In the data rows, 128 means zero.
Here are some rows, each followed by its group. Rows of different groups can look alike.
91 184 125 103 146 126 139 146 119 171 131 123 145 106 85 94 133 162 119 132 98 125 140 111 s
143 134 90 170 164 180 125 120 126 90 131 115 138 122 134 91 118 132 127 103 131 158 160 107 o
121 106 164 125 120 96 103 183 130 116 125 129 130 118 114 138 107 107 197 136 119 150 112 148 s
145 108 136 86 145 91 98 78 168 91 128 200 200 196 117 162 108 118 179 107 155 109 83 205 r
156 135 117 126 130 98 98 129 111 106 155 107 112 91 116 146 117 135 135 110 174 90 89 119 o
97 92 152 112 132 123 189 87 113 164 103 93 93 111 150 89 129 169 90 148 154 162 119 88 z
105 122 121 163 85 117 194 139 104 192 126 90 103 105 130 48 114 173 127 154 110 103 129 111 z
191 117 124 100 144 129 95 112 187 123 145 181 166 184 84 169 119 96 135 159 116 89 81 159 r
151 160 104 89 106 148 97 137 97 88 140 105 99 113 169 111 149 116 118 188 158 163 161 113 g
113 117 139 200 171 92 122 127 126 120 180 131 147 125 134 135 120 109 131 121 113 160 123 113 s
103 153 150 159 133 126 171 151 110 181 82 104 95 109 140 80 135 169 103 147 93 168 180 110 z
151 96 115 90 145 125 101 113 201 114 103 202 197 203 113 184 109 84 163 109 167 56 106 189 r
97 165 170 137 136 149 188 174 101 175 124 93 84 115 137 83 125 181 125 156 162 133 154 125 z
183 112 129 110 152 144 102 97 191 108 125 178 170 190 120 174 101 71 177 122 151 111 153 188 r
77 122 133 147 169 99 139 72 110 125 122 145 160 122 77 131 95 158 163 123 99 100 156 116 s
159 132 146 152 140 152 98 193 109 105 142 120 105 99 167 152 164 128 93 115 125 150 135 90 g
187 122 139 124 163 182 97 152 111 103 105 103 102 115 121 209 153 120 148 119 167 116 113 114 z
176 201 143 160 121 156 109 134 113 93 142 106 89 106 170 178 172 108 113 80 73 96 132 114 g
132 108 83 150 112 79 136 132 121 140 124 134 148 123 146 94 96 135 143 114 146 208 158 118 s
91 159 121 146 116 184 197 136 108 191 121 97 116 96 123 57 118 185 132 116 82 156 133 105 e
103 119 142 154 118 107 110 172 102 114 146 101 97 108 173 140 174 115 154 122 169 81 126 123 g
86 104 133 179 126 114 128 129 123 153 103 123 151 132 96 110 105 129 109 154 103 103 137 110 s
118 108 153 80 105 106 85 107 182 117 151 185 163 173 124 210 104 86 125 127 99 89 125 153 q
162 109 91 105 164 164 104 100 178 105 144 188 170 185 111 170 97 115 178 97 105 103 99 191 r
128 126 147 153 128 97 172 125 113 181 115 104 120 103 138 86 124 171 84 148 81 153 185 105 e
71 138 95 64 117 172 122 117 99 150 124 99 100 108 187 97 154 113 78 138 141 122 175 104 g
109 132 143 142 137 82 176 151 106 173 144 100 90 95 155 97 139 166 124 109 137 166 168 83 z
109 109 137 184 167 131 175 172 117 190 104 117 93 106 166 59 138 152 114 93 164 109 143 106 z
163 109 180 89 141 158 106 137 110 89 186 100 106 105 208 144 235 114 105 107 165 100 144 144 g
112 130 173 155 139 143 82 126 129 111 167 120 140 130 122 134 124 108 155 133 130 110 109 143 s
153 115 174 69 158 107 125 130 191 116 148 196 195 211 112 133 104 92 141 100 145 97 88 165 r
51 103 138 151 102 94 174 100 93 195 116 129 109 94 123 51 103 139 72 124 124 114 104 86 e
148 153 129 82 135 80 117 102 180 120 134 208 187 183 84 156 116 91 127 142 167 142 143 197 r
120 160 101 100 115 149 115 89 170 98 119 173 168 199 84 186 126 102 119 135 99 109 163 186 r
154 102 150 136 86 184 135 84 115 137 144 129 150 126 62 106 123 107 150 132 86 115 142 120 s
101 118 141 136 124 127 156 144 93 104 120 102 92 101 210 134 194 131 108 133 227 132 133 104 g
111 124 150 146 147 136 129 149 122 120 116 95 101 88 183 110 201 92 136 129 104 128 155 106 g
77 148 73 148 92 120 170 130 103 171 141 114 99 105 110 116 120 186 123 157 134 177 111 89 e
148 151 115 122 133 132 108 105 105 95 95 105 122 128 99 122 110 108 161 130 127 113 188 109 o
153 91 134 122 153 131 84 140 106 121 132 106 111 88 194 185 240 118 166 116 152 103 123 133 g
187 104 140 175 134 113 99 99 128 98 80 118 116 120 126 112 130 122 139 153 113 103 115 117 o
56 139 172 153 118 91 185 103 102 171 108 129 125 105 146 103 106 152 69 112 108 192 147 96 e
116 137 128 114 135 163 90 138 102 119 112 92 100 117 155 115 180 81 132 163 154 80 111 83 g
105 157 156 143 124 148 152 91 100 120 150 142 130 128 141 128 111 165 105 108 142 147 182 97 s
113 131 109 124 119 129 97 161 114 82 84 126 116 107 125 132 174 113 117 117 142 116 129 138 z
128 100 103 142 129 108 114 104 185 107 103 184 181 186 76 131 121 65 184 127 138 118 125 206 r
138 151 124 175 90 143 140 111 114 156 93 141 154 118 122 68 104 158 89 121 133 129 121 104 s
140 126 145 118 92 140 112 142 95 108 134 107 102 116 144 162 167 116 136 111 88 104 141 108 g
114 114 131 114 186 138 132 109 124 97 77 135 132 128 101 171 109 132 128 96 102 113 131 124 s
133 68 109 75 111 98 95 55 193 87 156 198 191 189 89 141 115 100 111 113 98 80 66 192 r
176 157 82 138 106 86 121 102 120 131 122 132 126 130 123 109 122 139 139 139 142 126 148 127 o
76 158 150 132 112 126 163 165 117 177 131 92 100 110 105 87 128 132 98 105 86 102 141 106 z
165 117 133 84 159 136 101 111 195 123 113 202 209 198 105 135 121 107 122 85 90 91 103 156 r
90 162 160 141 127 133 173 148 114 176 194 92 100 113 136 119 107 163 127 133 153 184 101 110 z
106 162 119 80 131 132 139 121 90 116 142 90 81 94 138 85 171 132 119 128 133 179 148 79 g
122 146 80 147 71 120 191 95 118 186 144 96 111 102 137 121 100 182 143 162 115 113 157 92 e
107 106 126 102 114 128 102 101 126 102 144 126 149 122 112 151 117 122 103 135 95 106 122 124 o
78 135 127 160 113 166 160 91 107 172 124 119 112 102 154 71 114 164 112 133 140 171 133 107 z
86 130 104 144 137 158 162 124 100 172 151 102 125 103 148 75 114 188 105 128 132 136 130 99 e
128 87 139 132 135 121 86 119 121 128 96 145 128 113 102 108 106 132 142 128 128 190 118 126 s
93 95 158 132 113 172 139 139 108 122 138 124 116 89 136 90 158 113 83 116 122 146 101 90 g
149 145 124 81 124 160 90 148 113 95 146 110 96 113 136 178 167 89 140 136 120 126 152 116 z
164 71 82 88 139 121 117 76 187 99 98 198 187 201 99 163 96 78 158 154 136 93 89 168 r
159 154 138 109 146 105 115 123 132 92 137 96 106 120 166 150 149 93 150 124 143 138 145 117 g
95 143 113 157 116 129 194 113 124 183 132 93 108 105 138 120 109 202 104 132 92 142 120 103 e
84 113 122 129 109 155 109 134 109 94 119 127 114 117 133 122 138 152 163 106 122 118 128 138 o
152 86 103 114 155 103 111 116 185 95 180 168 156 183 106 173 106 115 175 110 156 119 155 167 r
149 61 173 124 140 146 91 98 194 90 125 203 203 178 97 144 89 65 121 76 125 126 129 169 r
121 137 111 121 106 139 132 91 105 157 199 135 148 108 100 122 104 134 122 115 121 104 95 109 s
109 78 115 115 114 71 103 141 168 108 129 171 167 175 114 163 118 135 126 131 104 104 104 193 r
158 102 105 62 159 198 80 125 124 103 105 101 106 114 189 162 213 118 180 129 177 120 124 146 g
140 74 126 73 156 124 98 144 191 112 127 186 200 200 76 136 120 106 132 117 149 104 143 166 r
145 93 115 120 116 138 86 119 105 118 138 103 95 111 161 107 172 125 94 134 126 152 100 139 z
108 133 146 115 125 140 122 141 98 122 119 110 86 110 125 163 145 125 116 141 181 115 164 117 g
183 131 92 124 139 165 106 123 179 98 115 166 165 170 123 154 121 116 132 174 155 91 125 172 q
169 82 170 155 124 84 104 126 183 117 154 187 159 169 91 167 116 118 189 138 148 84 128 187 q
53 161 96 132 129 110 140 141 95 120 112 132 154 117 109 121 120 108 107 128 138 141 150 93 s
74 114 104 141 103 122 151 96 102 157 108 105 91 103 151 82 124 205 91 106 110 107 132 117 z
138 101 142 102 171 158 104 80 169 120 134 173 162 182 62 136 109 112 166 107 114 86 131 149 r
115 158 95 148 167 110 124 146 98 149 119 133 172 130 93 139 105 144 101 89 167 160 137 93 s
126 67 105 84 141 153 105 126 182 95 156 161 161 170 119 137 108 109 145 138 83 109 126 197 q
181 142 125 153 132 124 84 116 195 88 137 186 202 197 109 149 99 88 171 98 120 137 107 180 r
182 75 137 92 148 173 119 141 184 111 157 175 159 166 107 131 108 95 154 98 115 62 92 170 q
166 144 137 93 119 90 82 83 181 110 102 183 174 183 76 175 113 142 140 155 172 121 110 196 r
162 83 79 88 133 112 88 98 199 116 83 196 194 213 124 145 114 119 168 167 125 95 106 184 r
129 142 160 181 148 115 108 140 111 140 114 140 153 104 103 112 114 127 121 144 148 108 124 136 q
177 104 124 134 127 101 99 92 185 93 83 183 194 182 126 143 91 106 159 107 79 100 133 176 r
121 132 99 174 135 113 133 128 101 123 180 113 133 116 99 95 110 148 64 146 122 167 138 102 s
103 139 116 163 120 174 197 140 105 183 128 102 85 104 166 123 105 217 74 168 151 151 129 115 z
71 168 83 196 81 149 186 177 99 192 148 103 112 109 137 99 120 217 86 93 141 179 109 73 e
Group z spreads out most along one direction. Which 3 other groups' directions of most spread are closest to that one, closest first?
g s q
Which 3 groups are nearest to each row below, nearest first, going by the distance to the centre of the group?
148 166 132 110 170 130 81 162 123 127 135 127 107 110 103 168 115 116 83 98 131 171 121 116: s o g
Which 3 groups are nearest to each row below, nearest first, going by the average distance to the group's rows?
112 137 120 123 120 147 138 96 130 148 110 125 151 103 137 79 105 189 96 175 150 151 141 121: e s z
174 168 172 148 68 145 96 167 123 127 147 130 123 121 111 182 104 103 114 135 148 182 121 128: o s g
195 88 125 108 98 139 105 146 131 83 88 108 89 121 191 153 204 134 154 131 148 130 68 123: g o z
138 73 121 81 150 145 111 120 198 117 155 182 165 194 88 124 116 110 167 89 113 112 102 165: r q o
185 117 102 76 127 100 100 136 104 112 91 109 99 114 178 200 210 94 145 120 156 80 135 145: g o q
151 104 89 105 145 114 119 147 113 120 107 119 115 114 142 186 109 123 132 106 109 134 142 141: o s g
163 119 110 113 123 88 111 137 124 138 125 130 138 152 116 144 107 101 118 128 98 112 160 135: o s q
127 99 126 123 118 145 102 136 118 116 136 98 127 129 109 137 114 128 105 148 127 108 148 156: o s q
88 130 136 125 126 128 159 150 102 178 128 109 102 114 173 126 137 130 125 121 118 168 111 135: z e s
Which 3 other groups have their centres nearest to the centre of group e, nearest first?
z s o
Which 4 groups are nearest to each row below, nearest first, going by the average distance to the group's rows?
170 94 156 146 104 121 100 149 118 120 127 115 122 136 134 144 108 100 158 138 97 157 144 101: o s g q
Which 3 other groups have their centres nearest to the centre of group r, nearest first?
q o s
Which 4 groups are nearest to each row below, nearest first, going by the distance to the group's nearest row?
100 131 131 130 139 165 141 142 116 127 138 92 109 114 185 111 171 127 92 121 77 84 122 125: g z o e
Which 4 groups are nearest to each row below, nearest first, going by the distance to the centre of the group?
198 131 121 90 120 122 120 165 112 100 140 114 91 99 224 192 227 101 116 130 155 65 79 136: g o z q
90 143 137 141 161 133 154 93 118 122 138 135 150 128 83 174 113 126 146 167 143 112 148 107: s o z q
140 161 166 133 157 143 105 113 123 112 97 110 113 111 135 127 117 111 123 123 141 172 124 126: o s g z
127 120 137 129 88 102 105 97 123 107 137 107 108 108 144 96 134 127 120 136 163 111 142 127: o g s z
80 170 112 110 114 75 123 100 109 138 109 138 154 125 84 90 112 149 127 125 123 154 140 94: s o e z
122 117 84 127 103 145 107 118 113 97 129 134 113 115 118 110 106 130 132 120 132 110 143 144: o s z g
184 116 120 116 133 178 97 165 129 98 132 111 99 125 154 129 193 89 139 115 138 123 54 147: g o q z
132 139 142 117 97 132 160 143 127 134 169 128 151 135 121 108 107 142 100 129 142 165 155 120: s z o e
125 132 113 95 166 149 105 106 193 102 162 180 173 191 105 159 99 104 171 151 119 86 157 175: r q o s
173 122 133 97 122 155 120 175 100 74 142 92 121 101 207 132 232 108 193 122 149 87 134 156: g o z q
Which 3 other groups have their centres nearest to the centre of group q, nearest first?
r o s
Which 3 other groups have their centres nearest to the centre of group g, nearest first?
o z s
Which 3 other groups have their centres nearest to the centre of group z, nearest first?
e s g
A new table starts here, with new groups. Each row is followed by its group. Groups can overlap.
122 128 141 121 159 115 150 127 121 154 129 124 82 145 122 102 93 143 131 121 152 141 114 154 knot
106 110 142 138 82 124 81 163 129 90 129 97 154 113 141 121 132 94 141 148 113 125 135 94 dust
119 126 137 141 107 112 107 153 112 105 123 100 133 116 138 127 126 105 127 136 113 149 120 115 crow
165 125 169 92 138 119 166 103 136 176 165 157 106 126 103 156 99 168 96 134 154 114 128 161 bell
113 79 120 118 121 131 143 153 145 112 92 147 167 146 132 115 98 149 138 120 120 94 162 35 fox
112 145 91 150 148 135 149 113 130 130 93 135 107 151 138 114 165 131 168 96 136 135 125 144 brick
161 124 164 96 142 123 168 108 134 174 163 159 101 128 104 148 99 165 98 129 151 116 128 163 dust
111 141 94 151 146 137 157 110 127 129 93 136 109 151 134 116 164 131 169 92 134 136 125 145 fox
108 138 119 146 105 125 90 150 126 103 114 99 132 114 151 129 149 93 144 144 119 129 127 120 brick
99 144 74 171 169 98 179 117 108 99 108 57 83 100 170 80 136 122 107 137 122 155 98 192 crow
165 126 166 92 137 118 161 104 139 177 164 155 107 128 105 156 99 168 94 134 155 113 128 161 bell
112 145 91 150 147 136 151 113 128 130 92 132 108 151 136 114 165 131 167 96 134 137 126 144 brick
107 101 145 132 82 130 76 163 131 91 130 111 161 108 132 124 123 100 135 150 111 120 137 82 jar
138 135 102 140 117 99 124 132 128 135 100 89 128 145 132 147 144 118 137 100 133 144 111 143 fox
117 117 144 140 102 114 109 153 109 103 123 105 134 114 131 128 123 108 131 134 115 147 122 107 crow
203 136 189 57 131 114 164 68 151 191 190 165 141 113 91 208 98 194 72 160 168 99 133 146 dust
121 151 117 137 122 130 117 112 110 129 92 133 135 157 137 170 133 140 154 104 144 127 120 109 jar
100 179 78 176 207 104 176 108 92 121 124 103 67 111 162 83 146 136 115 117 149 128 93 195 bell
167 124 169 91 138 120 167 103 137 177 166 158 107 125 102 158 98 170 94 134 156 113 128 161 bell
164 127 165 92 139 120 161 102 136 177 164 155 105 127 105 153 99 167 94 135 154 114 127 162 dust
110 144 92 152 147 135 157 111 127 129 93 133 106 150 135 115 165 131 169 92 134 137 126 146 fox
255 140 181 4 172 121 169 18 194 216 249 175 227 127 70 244 28 253 12 209 158 56 145 125 dust
111 143 93 150 148 135 157 111 127 128 93 136 109 152 135 115 164 130 168 91 134 135 124 144 brick
165 128 164 91 138 118 162 103 137 177 164 155 106 127 106 154 99 169 94 134 153 111 128 160 bell
117 109 144 138 111 121 106 159 113 104 127 118 142 119 130 124 113 109 123 137 113 139 129 97 crow
119 119 142 133 114 135 92 152 108 109 126 126 140 124 129 127 123 111 129 135 124 131 128 103 knot
112 144 89 151 148 137 150 113 129 129 92 134 108 152 139 114 165 131 166 95 134 137 127 145 fox
166 128 164 92 138 119 162 103 137 177 164 156 105 127 107 154 98 167 95 136 153 114 127 162 bell
107 101 147 132 80 134 75 164 132 90 130 110 160 109 132 122 125 99 138 150 113 118 136 83 jar
112 145 91 150 149 134 150 112 128 130 93 134 107 151 138 116 166 130 167 95 135 137 127 144 brick
111 146 91 150 146 134 151 111 128 130 92 133 108 152 136 113 166 131 168 95 136 137 127 144 brick
166 127 165 92 139 118 162 104 137 177 164 156 106 128 106 153 100 168 94 133 152 114 127 161 dust
165 128 166 93 139 119 160 103 137 177 164 156 105 128 107 153 99 167 94 135 152 115 127 161 bell
113 145 91 149 147 135 150 112 129 130 92 134 109 151 138 115 165 131 168 95 135 137 125 144 brick
86 176 52 180 155 125 99 112 107 89 114 74 90 99 189 89 198 88 139 141 109 119 107 177 jar
165 126 166 93 138 120 161 103 136 177 165 156 104 128 106 153 99 167 94 135 154 114 128 162 bell
118 126 136 143 105 112 107 154 110 104 121 96 133 112 137 126 130 104 129 135 111 149 121 117 knot
103 170 82 164 216 106 169 109 109 144 121 108 76 162 171 83 134 117 133 119 134 127 114 184 crow
135 98 123 123 117 120 120 141 135 127 102 145 153 153 120 134 135 137 149 109 143 120 128 91 fox
107 102 145 131 80 134 75 163 130 92 129 112 163 110 132 123 124 98 136 151 114 117 137 83 jar
107 154 81 157 152 129 156 110 129 126 93 125 103 151 145 110 174 128 166 92 131 139 124 152 fox
137 191 113 148 115 162 50 98 92 134 129 112 124 150 129 166 188 104 153 90 150 137 99 163 jar
141 189 119 148 113 168 56 97 82 139 116 133 117 148 122 179 195 109 159 84 161 137 90 157 jar
107 155 79 160 155 129 155 109 130 126 93 124 102 151 148 110 173 127 167 93 131 140 124 156 fox
163 122 168 93 137 120 168 104 136 176 165 159 105 127 103 155 100 167 96 132 155 116 126 161 bell
156 122 154 98 139 129 163 112 136 173 158 158 98 128 110 134 106 160 102 132 152 112 129 161 fox
119 126 136 144 109 112 108 152 110 106 122 98 133 119 141 126 128 104 128 134 111 150 121 116 crow
117 138 98 141 144 141 140 117 128 133 93 142 113 152 129 120 163 132 165 94 140 133 127 135 brick
164 123 168 94 138 118 167 104 135 176 165 159 105 126 103 155 99 166 96 132 153 113 128 160 bell
94 150 88 171 117 112 115 147 120 89 120 71 119 108 173 99 169 79 144 152 92 132 129 150 knot
121 100 124 115 153 192 140 141 124 123 136 204 156 155 128 67 78 124 109 169 151 93 140 85 bell
118 125 137 143 99 115 115 152 114 100 126 92 132 101 133 117 135 98 126 136 105 154 123 117 dust
162 127 161 94 140 121 162 105 135 176 162 157 104 129 107 149 101 166 96 132 153 115 128 163 dust
112 140 96 148 146 137 155 112 128 130 94 136 110 152 131 115 162 131 167 92 137 137 125 142 brick
89 163 58 188 150 125 116 128 120 96 106 77 87 117 180 99 194 90 141 123 118 136 103 180 jar
118 117 143 140 103 115 108 154 110 103 123 105 134 112 130 128 124 106 129 133 115 149 122 108 crow
112 145 90 149 148 136 151 112 130 130 92 132 108 151 137 114 165 131 168 94 136 136 125 145 brick
122 152 118 134 122 132 110 111 111 131 94 135 135 156 134 165 134 142 156 103 145 128 115 109 jar
114 88 142 126 123 132 109 164 124 108 126 144 149 129 127 107 109 111 126 140 111 126 140 79 crow
117 118 144 141 102 116 110 153 109 104 123 106 135 113 132 127 122 107 130 133 116 146 121 109 knot
109 151 82 156 153 134 155 110 130 128 92 126 102 151 144 110 171 130 167 92 133 139 125 154 fox
119 121 141 138 104 116 103 155 111 104 121 105 134 115 132 127 123 108 127 137 116 146 120 107 crow
165 126 164 92 139 119 161 105 137 177 164 155 106 125 108 152 99 167 93 134 156 114 128 161 bell
115 203 96 144 132 137 57 92 110 115 135 88 132 118 155 127 146 100 143 125 113 127 120 144 jar
117 90 146 127 101 150 106 169 121 98 133 141 152 114 118 114 116 99 123 142 103 137 140 93 crow
165 126 165 92 139 121 163 103 138 177 166 156 106 128 106 154 98 168 93 135 153 114 127 161 dust
110 140 92 151 146 137 158 113 127 128 93 136 108 152 135 115 164 131 169 93 134 136 125 143 brick
107 102 145 131 80 132 75 164 132 90 130 111 163 111 134 122 123 99 137 151 113 119 136 83 jar
107 104 145 134 80 132 77 164 131 91 130 110 160 110 134 124 123 99 137 148 115 119 135 83 jar
119 121 140 139 103 115 104 153 112 105 123 103 135 112 134 125 122 107 127 136 116 145 121 108 crow
113 143 95 148 145 135 148 114 128 130 94 137 112 151 136 116 161 132 166 96 134 135 127 137 jar
119 121 140 139 103 116 104 154 112 105 122 103 134 113 134 126 123 109 126 137 117 146 121 108 crow
124 121 118 129 123 133 105 122 147 140 114 171 120 135 102 122 186 127 168 78 131 131 147 98 dust
104 170 56 177 182 150 153 101 111 121 94 125 69 128 151 89 199 128 155 81 141 149 96 183 brick
165 126 164 91 141 120 161 103 136 177 163 154 104 129 108 152 100 168 93 134 153 114 129 161 bell
121 136 122 144 109 114 125 154 129 104 136 66 136 103 143 105 115 92 118 145 90 160 121 140 dust
113 145 90 149 148 134 151 112 129 130 93 132 109 151 137 114 165 131 167 94 134 136 125 146 fox
165 127 165 91 139 120 161 102 136 177 166 156 105 126 108 154 98 168 94 134 154 114 128 161 dust
121 114 152 121 151 117 149 133 128 153 133 128 86 146 114 104 84 143 129 111 152 147 115 152 knot
113 100 98 118 175 197 150 158 121 107 133 239 120 115 90 54 84 114 91 141 82 128 183 106 knot
207 125 187 51 135 107 158 72 157 193 186 155 147 117 94 206 88 196 70 158 160 97 135 141 knot
165 127 165 92 137 117 161 103 137 177 164 156 106 126 106 154 98 167 94 134 154 115 128 160 bell
117 91 134 135 111 142 119 162 102 100 116 144 150 123 114 117 116 109 120 136 106 135 136 109 knot
119 121 142 134 103 122 93 157 114 107 123 100 133 118 137 130 123 103 131 136 120 148 124 109 crow
Which 3 other groups have their centres nearest to the centre of group bell, nearest first?
dust knot fox
Which 3 groups are nearest to each row below, nearest first, going by the average distance to the group's rows?
163 173 123 112 166 115 137 83 151 137 184 61 191 128 150 121 42 128 63 170 111 144 108 171 >> bell crow dust
112 145 89 149 149 137 150 112 129 131 93 132 108 152 139 114 166 131 168 94 136 136 128 142 >> brick fox jar
Which 3 other groups have their centres nearest to the centre of group dust, nearest first?
bell knot crow
Group dust spreads out most along one direction. Which 3 other groups' directions of most spread are closest to that one, closest first?
knot bell fox
Which 3 groups are nearest to each row below, nearest first, going by the distance to the group's nearest row?
106 142 112 152 108 122 94 146 127 100 118 96 129 113 153 121 155 89 146 147 110 131 127 127 >> brick knot crow
181 121 183 71 138 112 166 96 152 179 177 154 132 119 91 184 91 176 79 141 156 113 137 145 >> bell knot dust
Which 3 other groups have their centres nearest to the centre of group crow, nearest first?
knot jar fox
Which 4 groups are nearest to each row below, nearest first, going by the distance to the centre of the group?
111 148 87 153 147 134 151 111 128 129 92 130 106 152 141 114 169 129 168 94 134 139 124 148 >> brick fox jar knot
113 88 116 119 170 186 136 173 110 121 131 232 145 155 118 96 81 107 106 161 79 123 172 93 >> knot crow fox dust
110 94 147 131 73 144 78 169 130 87 133 127 162 104 122 115 127 95 134 146 105 119 138 74 >> crow jar knot fox
117 112 112 124 134 147 129 128 124 126 94 178 142 157 120 134 120 146 152 111 132 120 137 84 >> fox knot brick jar
105 92 144 128 81 139 83 168 138 89 126 121 163 105 126 115 116 99 130 153 105 118 143 78 >> crow knot jar fox
203 135 192 54 131 118 159 68 153 192 191 159 143 111 89 209 100 195 74 158 171 96 132 144 >> dust bell knot fox
119 111 117 122 129 149 124 129 124 127 93 177 146 157 118 141 118 147 151 112 137 117 134 83 >> fox knot jar brick
98 191 74 176 137 130 110 132 122 105 119 90 101 106 165 111 187 84 145 135 96 149 114 157 >> jar brick crow fox
177 163 116 101 198 93 175 50 127 128 151 68 158 82 131 145 101 162 44 167 150 141 106 176 >> dust bell knot crow
103 151 43 161 203 108 156 126 147 134 89 104 82 135 164 70 183 123 142 109 104 117 124 168 >> brick fox jar crow
137 130 127 110 123 116 98 114 147 141 119 154 137 119 107 139 177 134 158 104 143 131 144 90 >> fox jar knot brick
210 143 110 33 222 139 99 64 210 177 205 130 229 117 101 143 55 172 46 182 104 82 175 103 >> dust bell knot crow
Which 4 groups are nearest to each row below, nearest first, going by the distance to the group's nearest row?
116 90 126 139 107 136 142 157 125 105 112 128 140 112 129 95 115 119 142 138 99 124 133 93 >> knot crow dust jar
121 114 145 122 147 134 149 134 130 152 138 140 88 140 115 97 101 136 131 108 148 136 124 148 >> knot fox dust brick
117 115 145 126 147 126 144 129 132 148 135 130 92 144 119 93 99 133 135 109 152 139 123 139 >> knot fox brick jar
165 127 164 91 137 119 159 104 137 178 163 155 107 128 107 153 100 168 93 134 153 114 129 161 >> dust bell fox knot
111 103 150 137 86 152 94 173 130 101 132 139 143 115 118 123 133 97 134 131 111 141 137 108 >> crow knot jar dust
123 186 103 155 123 110 97 93 104 120 116 108 134 142 152 176 145 120 137 108 122 145 104 132 >> jar fox brick crow
Which 3 groups are nearest to each row below, nearest first, going by the distance to the centre of the group?
165 120 167 87 162 114 149 119 144 180 168 177 130 132 109 175 101 154 88 144 138 105 146 136 >> dust bell knot
110 166 105 160 173 130 171 127 120 134 132 100 93 155 163 88 128 122 122 128 160 136 108 180 >> brick fox knot
Group brick spreads out most along one direction. Which 3 other groups' directions of most spread are closest to that one, closest first?
jar crow fox
Which 3 other groups have their centres nearest to the centre of group fox, nearest first?
brick knot jar
Which 3 other groups have their centres nearest to the centre of group brick, nearest first?
fox jar knot
Group bell spreads out most along one direction. Which 3 other groups' directions of most spread are closest to that one, closest first?
knot dust fox
Group fox spreads out most along one direction. Which 3 other groups' directions of most spread are closest to that one, closest first?
jar crow brick
Group crow spreads out most along one direction. Which 3 other groups' directions of most spread are closest to that one, closest first?
jar brick fox
